In the rows, 128 means zero.
Families of rows that turns and mirrors carry onto each other, the same ones carrying the whole set onto itself: the rest of each named row's family, in list order:
6 families of 5 rows:
boten: [168 101 103 114 136 109 122 130 105 121 159 139 150 128 148 116 116 126
 138 141 136 136 123 140 136 138 100]
gat: [175 111 143 127 125 129 134 138  97 115 155 120 166 140  90 103 138 140
 149 138 139 126 120 134 160 133  97]
zukap: [125  84 130  92 120 126 136 101 112 107 118 106 151 124 109 121 133 139
 119 120 134 110 146 107 154 160 132]
romel: [120 119 135  92 151 132 102 125 112 112 114 112 146 120  98 139 118 162
 121 128 129 106 147 133 160 136 132]
Fula: [122 110 148  92 107 140 116 123 113 120 128 125 153 139 134 111 144 138
 110 164 122 132 131 107 187 150 129]
fup: [152 108 119  80 150 110 111 131 150 134  94 140 131 157 131 118 117 125
 119 151 113 114 115 124 136 127 118]
Feni: [179 132 148 104 158 128 135 125 133 118 115 146 165 164 140 134 147 130
 166 123 112 133 124 107 152 143 102]
vimok: [155 132 134 112 146  99 116 122 112 136  99 133 150 171 127 118 137 129
 179 131 140 156 115 114 162 160 104]
Pagi: [154  91 116  98 124 106 153 111 116 123 135 128 146 129 138 130 117 125
 120 118 127 123 145 146 122 148 111]
gogap: [150 138 127 100 178 130 113 110 116 112 111 138 142 133 130 151 122 147
 152 119 116 133 155 120 144 143 121]
Seni: [167 106 155 112 119 126 166 115 109 116 127 115 159 145  85 118 141 135
 138 115 126 119 142 134 144 145 105]
tal: [147 117 134  97 112 121 131 131 116 133 145 147 149 143 166 121 130 125
 112 161 116 146 130 142 158 141 111]
sele: [153 132 128 103 158 117 122 132 112 124 134 136 148 127 128 151 110 149
 133 120 122 125 148 164 133 129 109]
Kor: [162 116 164 100 124 124 134 152 130 127 120 119 166 159  88 115 139 143
 128 137 123 103 111 144 159 123 103]
gemas: [150 136 156 110 150 136 126 133 104 113 132 119 163 131  92 144 130 162
 143 115 127 117 147 149 157 132 112]
kefu: [120 113 137 102 125 105 100 128 104 127 104 108 159 153 114 113 139 144
 157 134 155 134 113 109 184 164 121]
kuduz: [127 106 145  85 141 137 105 122 130 107 104 116 165 143 121 124 146 147
 136 133 127 106 122  85 179 151 131]
Tur: [142 101 130  90 128 112 120 142 124 119 146 131 176 131 166 140 127 140
 125 124 131 112 120 140 152 143 112]
Bateb: [134 113 119 105 127  86 109 135 104 137 126 126 160 148 154 126 124 135
 154 128 153 144 113 141 159 160 107]
siz: [173 116 113 118 162 129 117 105 111 110 126 142 142 144 133 111 135 124
 167 141 126 147 130  87 150 150 109]
ges: [157  99 125  93 135 115 147 104 130 128  94 123 121 149  88 108 121 123
 120 136 116 119 141 123 127 138 118]
kirar: [148 122 146 113 118  94 122 146 106 142 115 116 159 165 100 110 133 139
 156 134 150 136 106 151 165 145 100]
poz: [161 103 112 105 148 122 108 120 122 125 107 128 119 148  88  89 119 126
 131 165 127 126 119 108 146 128 116]
kos: [132  89 122 106 127 133 102 123 102 106 137 108 153 123 102 101 131 145
 129 148 146 114 122 101 174 147 125]
zeg: [134 114 117  95 135  87 100 130 121 146  88 124 130 164 116 106 118 130
 144 149 144 139 108 129 156 147 116]
Zenal: [158 129 168 109 106 138 144 136 111 130 139 134 160 157 116 109 149 133
 126 159 115 140 127 135 176 136 105]
vuve: [155 133 147 102 133 139 131 111 119 123 122 150 146 157 152 118 149 123
 141 159 108 157 136  98 171 151 116]
nos: [147 135 133  95 170 129 110 119 125 123  92 129 126 142  86 132 116 149
 134 137 113 120 147 130 143 126 123]
tuv: [162 108 131 104 146 128 152  88 116 109 111 131 147 143 127 129 141 125
 153 113 118 136 153  96 139 162 117]
Loz: [147 121 141  92 121 129 124 124 131 138 106 141 124 161 119 100 132 123
 109 179 107 140 127 120 163 132 119]

The rest of the family of ges: zukap, Pagi, Seni, tuv
The rest of the family of gogap: romel, sele, gemas, nos
The rest of the family of Tur: fup, Feni, Kor, kuduz
The rest of the family of Fula: tal, Zenal, vuve, Loz
The rest of the family of boten: gat, siz, poz, kos

Families of rows that turns and mirrors carry onto each other, the same ones carrying the whole set onto itself: the rest of each named row's family, in list order:
4 families of 4 rows:
L: [119 123 134 135 145 128 101 151 131 111 109 148 135 147  96 116]
U: [111 142 150  93 149 128  98 139 114 164 120 105 115 145 130 116]
B: [116 151 149 103 146 126 105 149 111 156 126  95 115 147 136 111]
A: [127 125 143 140 133 141 100 159 134 120 115 149 141 149 100 117]
Y: [111 136 138 138 137 136 102 157 134 113 111 149 146 147  97 119]
P: [110 147 127 109 144 122 150 123 111 171 144  98 137 128 121 123]
S: [114 151 138 104 150 122 146 127 114 169 153  98 143 136 112 128]
Z: [137 138  96 132 115 140 132 138 142 130 127 131 148 141  86 133]
G: [118 150 131  99 142 128 150 126 118 173 150 103 151 137 121 116]
V: [119 127 142 137 137 125 105 155 131 120 101 150 151 144 106 119]
C: [110 142 151 101 143 137 105 141 111 157 114  89 110 141 124 116]
R: [125 136 100 136 111 139 127 130 143 130 128 139 146 149  94 141]
J: [113 143 155  92 140 128 111 146 110 157 122  96 113 152 128 122]
W: [136 137  98 135 112 136 125 141 142 143 132 143 145 142  96 142]
D: [133 131 103 139 122 141 130 130 139 138 119 139 153 143  91 145]
K: [119 148 130 112 154 132 151 124 112 164 156  99 140 142 120 118]

The rest of the family of A: B, P, D
The rest of the family of U: L, Z, G
The rest of the family of R: Y, S, J

